Named moves (each a turn or a mirror), then the moves between two rows, first move first; the first pair answered
Nam:
[ 11   3   1  10 -23 -12  -4  16  -9   2   3 -11   2] -> [  2 -11 -14  12  -8   0   0  16 -12   9  10  -2 -18]
[-10  -8 -13   0 -12  -4   3   9  -5   9  -8  -7 -15] -> [ -5   0  -2  -1 -23 -12  -2   9  -2   3 -13 -12  -2]
[-11   1 -18   8  13  11   9  15 -25  -4  21  -2  -4] -> [  0  18   1   5  -8  -5   2  16 -23 -14  11 -11  22]
Sus:
[ 11 -15  16  -2  -9  -9  -6 -10 -12   1  16 -28 -11] -> [ 10  -6  25  -5  -7 -12  -5 -22  -5  -7  10 -22   1]
[-15 -19  -8  -8   0 -22 -15 -10  -9   0   0 -19   4] -> [-16 -10  -1 -13   5 -23 -14 -21  -2  -6  -6 -13  12]
[  3  -9   1   0 -12  -4  -1   5 -11   1   5 -12   6] -> [  1  -5   8  -3  -9  -6  -1  -3  -8  -4   1 -11  14]
[ -3  16  15  20  15 -13   8  -2   7   5   2  15  13] -> [ 0 17  9 22 16 -7  7  6  6 11  5 19  5]
Lanal:
[  9  16  -6  10   1  -1 -12   9  -3   0   9  11  16] -> [ -8  -2   1   4   6 -11  -3 -17  -4 -13   8   2  22]
[19 24 -2 11 -9  5  2 21  6  7  4 16  9] -> [ -4  -2  15   1  -1 -11  19 -22   5 -16  -2   1  24]
[  3  -3   4 -11  -4 -26  -3 -11  -6 -11  -3 -27   9] -> [  7 -10 -16  -4  -2 -14  -6  11 -15   5   7 -26 -14]
sab:
[ 31  32  17   6 -34 -17 -19  22  -7  -1  -2  -9  26] -> [ -3 -43 -14   6 -11 -13  10   6 -33   9  19 -32 -19]
[  7  32  -2 -11  -1  -2 -17   7   5  -6  -1  -1  -6] -> [ -9  -5 -16 -12  10   0  -4  -4  -8  -2   9 -12 -27]
[ 15   1   3   0 -34 -17  -4  21 -12   2   8 -15  -1] -> [ -4 -22   6  -4 -24 -21   9  -6 -13  -9   8 -22  -2]
[-15 -17  20   8  18  19  13 -34  -8 -12  -1   6   1] -> [ 18  26  19  17  -1  28 -12  11   0   4  -3  20   5]

(two moves a pair)
[-19  -8  15 -10  23   1  10 -43  11 -14 -21  14   3] -> [ 23  12 -13  10 -10  14 -15  39  -4  24  -4  11 -20] -> sab, Sus
[  9  11  -2  -2 -18  -8  -4   5  13   7  -5  -3  11] -> [ 11   9 -10  -1 -18  -3  -4  12  11  12  -1  -2   3] -> sab, Lanal
[ 12  -2  -5   8 -25  -6 -18   7   2  13  -8  -8  14] -> [ -8 -21   0   1 -14 -11  -4 -20   1   1 -10 -14  14] -> sab, Sus
[ 26  15  17   0 -30 -28 -11  15 -10  -3  -8 -18  25] -> [ 20 -17 -12   7 -22 -15  -6  31 -26  16  10 -25 -10] -> Lanal, Lanal
[-12 -13   4  -6  -2  -2   0 -14  -7  -8  -6 -12   6] -> [  4   1   0   0 -17   0 -10  14 -10   2  -4 -11   6] -> Lanal, Nam
[ -3 -15  -9   2 -13 -12   7   9 -16  -7  18 -15  -6] -> [  8   5  -3   3 -21 -12  -3  20 -11  -4  13  -9   3] -> Nam, Lanal
[ -4  23  -8  10  14 -13  30 -12   8 -11   5  30  -2] -> [-12   2 -14  10  16 -14  37 -13  -2  -9  11  20 -12] -> Nam, Lanal
[-18 -16  -6  -6  -3 -10  17 -33   2 -14  -7  -7   7] -> [-15   6 -12  -2  12   7  12 -30  15  -8 -10  19   1] -> Sus, Sus
[  4 -13   5   0   1 -13   0 -16   4  -7 -14  -7   5] -> [  9  -9   8  -1  -5 -14  -4 -10   4  -8 -15  -8   9] -> sab, Lanal
[  7 -11   9  -6 -17 -12  -1  14 -15   2  -2 -33  14] -> [  6  -4  17 -10 -16 -13  -2   4  -8  -6  -8 -30  23] -> Lanal, Sus
[-12 -31   0   1  -8  -9  10  -7 -15  -3   2 -23  -3] -> [ 12   9  15   3 -26 -13  -8  11  -5  -4  -8 -15  20] -> Nam, sab
[ 19  -2 -26   5   4  18  -2  37  -9  19   7   5  -9] -> [ 14 -25  -4  -4 -18 -11   8  20 -20   2   5 -32  10] -> Sus, Sus
[ 17  48  20  14 -12 -15  -5  13   4   7  -4  10  23] -> [ -1 -11 -19  21   4  -1  11  24 -22  31  21  -5 -29] -> Lanal, Lanal
[  1 -24   4 -15 -11 -26  24 -11   4  -3  -9   1   8] -> [ -6 -22  -6 -14   7 -12  27 -20  11   0  -9  18  -1] -> Sus, Nam
[  0  15  -6   4  -4   1   3  -5  -2 -11 -12  16  -3] -> [  4  13  -3   6 -15  -5   1   1  -6 -11 -10   7   1] -> sab, Nam
[ 17  -1 -13  10   0  11 -11   6   4  -9 -11  13 -10] -> [ 12   2  -4   6   5   9  -8  -8  11 -16 -16  16  -2] -> Lanal, Sus
[  1  -9 -12  20 -18  10 -10  15 -16   1  -1 -14  -7] -> [  5  -1  -1  17 -25   1 -12  12 -14  -7  -7 -18   6] -> Sus, Lanal
[-16  16  -4 -19 -11  -9  15 -16   2  -4 -16  -9   2] -> [ -2  31 -13 -13 -16   2   3   9   2  10 -13  -1  -6] -> Lanal, Lanal
[ -1   0  -3   3  23   2   0 -24  -5 -13 -14  14   9] -> [  3  -2 -18  10  24  13  -4  -7  -8   0  -7  19  -9] -> Sus, Sus
[ 18  16  25  11  -7  -1  -9   2  21  -2 -19   9  18] -> [ -4  -3   9  10  24  15   4 -19  23   1 -15  25  -3] -> Nam, sab
[ 12  12   2 -16   3   9 -37  20  18  -2  -6  17  13] -> [  5  -9  16 -22 -13 -13 -29   8   8 -15  -6 -11  26] -> sab, Nam
[  1 -26 -16   5 -12   3   6  18 -19  14   9 -15 -21] -> [  1 -21   8  -2 -27 -20   8   1 -15  -5  -2 -31   8] -> Nam, sab
[ 11   6 -13   7   5   0   0  26  -2  15   4  17  -5] -> [  7  -6 -17   7   4  -4   4  26  -7  15   8  10  -9] -> Lanal, sab
[ -5  22  11 -13   0   0 -18   6  18  -3  -9   3  11] -> [-18   6  -2 -13  20  12 -10  -5  16   1  -5  12  -7] -> Nam, sab
[ -3  -7 -18   8  -2  12  10  20 -18   2   4  -8  -7] -> [ -3 -10  -5   6 -13  -2  11  14 -21  -9  -1 -22   7] -> Sus, Nam
[ -9  -8 -18   4  14  14   2   1   2  15   8  11 -17] -> [-15 -10 -13   1  20  12   7 -11   5   7   5  11 -14] -> sab, Lanal
[  6  13 -14   8  11  18  -4  15   3  14   2  21 -16] -> [ -5  10  18  -5   3  -9   3 -23   8 -17 -11   5  19] -> sab, Nam
[ -2   0  -6   0  20  11   1 -11   9  -1   2  14 -11] -> [ -1 -15 -13   1  12   8   3  -2  -2   5  10   1 -20] -> Sus, Sus
[ -7 -19   2   1 -22 -12   3  15 -22   5  24 -26  -5] -> [-24 -27  -8   0  10   5  12  -7 -15   6  24  -8 -19] -> sab, Nam
[ 24 -20   2  -7  -5 -23  -3  -6  -9   4  10 -19 -22] -> [ 31  -8  -8  -1   0 -10  -9   8  -4  15  14  -3 -33] -> Lanal, Nam
[-23  -4   6   3  22   9   3 -33  29  -4 -15  20  20] -> [  2  15  23   5 -17 -10 -12  -5  23  -5 -18   0  45] -> Lanal, Nam
[ 10  10 -19   5   2  23   0  35  -7  15   5   0 -12] -> [ 18  17  -2   3 -19   6  -5  36  -9   6   0 -15  10] -> Nam, Sus
[-12 -27  -2  -6   5  -4   9 -16  -6  -7   4 -19  -3] -> [ 19  24   2   0  -9   4 -14  17   7   1  -3   2  12] -> Sus, sab
[  8 -12  -2  -1  -2 -11   4   3  -8   5  -7 -10  -8] -> [  8   6   7  -3  -1 -10   0  -5   3  -2 -16  -1   6] -> sab, Sus
[-16 -24  13   0 -11  -2  -2   9   4  -3   1  -5 -13] -> [ -6  -8   7   4 -13   6 -11  24   9   4   1   3 -15] -> Lanal, Nam
[  1 -12   9   3 -24 -28   5  17  -3  10   6 -12  -2] -> [-14 -28  -3   2  -3 -18  14   4  -4  13  11  -5 -19] -> sab, Nam
[  6  18  -5   2  -7 -11  11  36 -13  15   1   6 -13] -> [-17  -5  13  -9   3 -27  28  -9 -11  -9  -7  -8   2] -> sab, Nam
[-21 -11  -6   7  27   0  11 -35   5   0  -9  10  -7] -> [ -2  17  19   5  -1 -17  -1 -27   9 -12 -20   1  25] -> Sus, Nam
[ -4  -4 -11   1  18  12   0  -5   7   5  -3  11 -10] -> [  9   9   9  -2 -10  -8  -5   3   5  -4 -11  -5  17] -> Sus, Nam
[ 11 -26  15  -3 -21 -11   0  -2 -17 -13 -13 -17  12] -> [ -9 -38  -7  -2  14  13   9 -16 -11  -4  -7   7 -15] -> Sus, Nam
[ 18   2  -3  -5   5 -11  17 -21   9 -22   7  -5  -4] -> [ 15 -10 -13  -1   6  -7  19 -14   2 -15  14  -8 -16] -> sab, sab
[  0 -13  -2  15   1   5   1  14 -21   9  16   4 -18] -> [ -7 -18  -2  13  10   4   6   3 -21   5  15   5 -19] -> sab, Lanal
[ 12  39  -6   0   3  28 -13  -4  13  -3 -12  20   7] -> [-14   3   4 -11  11  12   9 -44   7 -22 -13  -1  14] -> Lanal, Nam
[  8 -29  15  -6 -25 -24   8  14 -25  -4  -5 -39  -1] -> [ 27   1  10   0 -32 -15  -7  41 -19   8  -6 -24  -1] -> Sus, sab
[  3  -6  -5   4 -11  -3   3   7 -12  13   6   1   9] -> [ -3 -13  -7   4  -7  -3   6   2 -14  12   7   1   5] -> Sus, Nam
[  1  16  12   2 -12 -12 -10  -1   6  -8 -10   4  19] -> [ -8   6 -14   6  14  11  -7   2   6   7   1  22 -13] -> Sus, Nam
[ -3  20  26   1 -27  -4 -10   0  17  -9 -14   1  31] -> [-25 -28 -17   8   6  21   6   2   1  16  10   5 -26] -> Nam, Sus
[  8 -14  -5   2   2  16  -9   9   2  10  12  -6 -11] -> [  9 -14   8  -1 -11   3  -8   7  -1   0   7 -20   6] -> Sus, Nam
[ 12 -29   7 -11 -35 -26   8 -22 -21  -8  -2 -33   2] -> [ 27  23  22 -11 -35 -19  -8 -19   3 -13 -18  -5  27] -> Nam, sab
[ -2  -8  11   4 -31 -18   3  18  11 -12  12  -4  15] -> [  0 -13   1   7 -29 -13   2  28   8  -3  18  -4   5] -> Lanal, Lanal
[-4 -7 -8  1  1  3 -1 -4 -3  0 -2  3 -7] -> [-3  1 -5  1  3  5 -2 -6  2 -3 -6  8 -1] -> sab, Nam
[-3 23 -6 15 23 23 -8 -1 23 -2  3 38 -5] -> [  9  30  -6  19   9  19 -16  21  19   4   4  32  -4] -> Nam, Sus
[ 12  -9  15  12 -27 -26   3 -16 -19 -26   7 -23  19] -> [-10 -35  -8  12   3 -10  16 -33 -21 -18  15 -13 -10] -> Nam, Sus
[17 30  4 -4  6  6 -9  5  9 -1 -6 14  9] -> [ -5   3   2 -10  25   4   6 -27   7  -9  -6  10   3] -> Lanal, Sus
[ -8  -9 -22  -2  22  22  -5 -13   6  -8 -18  28 -17] -> [  0  -3 -26  -1  19  26  -9  -2   6  -3 -17  29 -19] -> sab, sab
[-11 -18 -16  -6  19  16  14   3   9   7   5  10 -18] -> [13 20 -5 -3  0 13 -2 27 16  9 -2 16  2] -> Sus, Lanal
[-12 -27  -7   4  -9  -6   5   7 -25  -6  18 -35 -20] -> [  3   5  19   0 -29 -20  -6   7 -15 -18   4 -34  14] -> Nam, sab
[ 13  12   0  10   7   3 -14   6   4  11 -15  13   5] -> [ 10  -1 -10  13   9   5 -13  13  -3  18  -9   6  -8] -> Nam, Sus
[-22 -17 -15   5  17  18  13 -30   7   1  -2  24 -37] -> [ 15  -5 -19  16 -32   8  -9  30 -11  19   7  -1 -35] -> Nam, sab
[-23 -11  12  -7  19   1  18 -31  11 -19  -9  -2  19] -> [  9  25 -12   8  15  29  -5  24  15  12  -2  24  -1] -> Sus, sab
[ 11   0   9 -12 -14   0  -6 -13   4  -7 -13  -7  11] -> [ 13   6   9 -11 -15   2  -8  -9   6  -5 -14  -5  12] -> Lanal, sab
[ -8   5 -26   8   6  11  22  16   5   9  -5   6  -7] -> [-15  -6  -6   1  -5 -10  29  -6   1 -10 -11 -15  14] -> Nam, Lanal
[ -2  11 -10   7  15  18  -5  -3  17   5  -2  21  -7] -> [-12  -5 -11   5  19  12   2 -15  12   1   0  13 -11] -> Lanal, Lanal
[ 24  36 -18   2   8   7 -19  37   8   9 -16  25  13] -> [-26 -19 -13 -11  42  -4  15 -32   4 -16 -16  12   6] -> Lanal, Nam
[11 37  4 -6  5 10 -8 -1 13  2 -9 24  2] -> [  8  15 -17   0   9  18  -5  15   1  18   3  19 -24] -> Nam, Sus
[ 27  49  -4 -12  -5  13 -26  11  16  -1  -6  46  12] -> [ 19   8 -38  -3   1  26 -17  32  -7  24  15  33 -32] -> Nam, Sus
[ -6 -51 -23   8   2 -52  14 -12 -28  23  12 -32 -16] -> [ 26 -13 -37  20  -8 -31  -8  37 -22  46  16 -10 -24] -> Sus, Lanal
[ 9  4  0 -4 -4 -3 -5 10  3  5  2  0  3] -> [ -4  -7   0  -8   6  -4   3 -10   5  -1   1   0   2] -> Nam, sab
[  0  -4  -7  -1   4   1  -4   0  -6   9   2   3 -12] -> [  8  11   1  -1  -3  -3 -11   5  -3   7  -2   3   0] -> Sus, Lanal
[ 24  17  14   6  -5  18  -1  31 -19   7  -7  16  -8] -> [ 20   8   5   8   3  25   3  28 -21  12  -2  17 -20] -> sab, Lanal
[  5   3   2  -6  -7 -11  -1   2   3  -6  -5  -8   5] -> [ -3 -11  -8  -3   3  -4   6  -2  -1  -1   0  -7  -9] -> Nam, Sus
[ 16  14  17  -8 -18   4 -10  13   4   1  -1   8  22] -> [-13 -31   9 -13   1   1  10 -18  -7  -5   7  -6   5] -> Lanal, Nam
[15  7 -6  4 -6  6 -3 18 -4  4  9  5 -4] -> [ 11   4  12  -4 -12 -10   0   1  -2 -10   1  -4  14] -> Sus, Lanal
[10 13 -5  8 15 14 -1 13 -1  5  1 18 -9] -> [ -8  -9  -4   3  25  10  11  -9  -5  -3   3   9 -14] -> sab, Sus
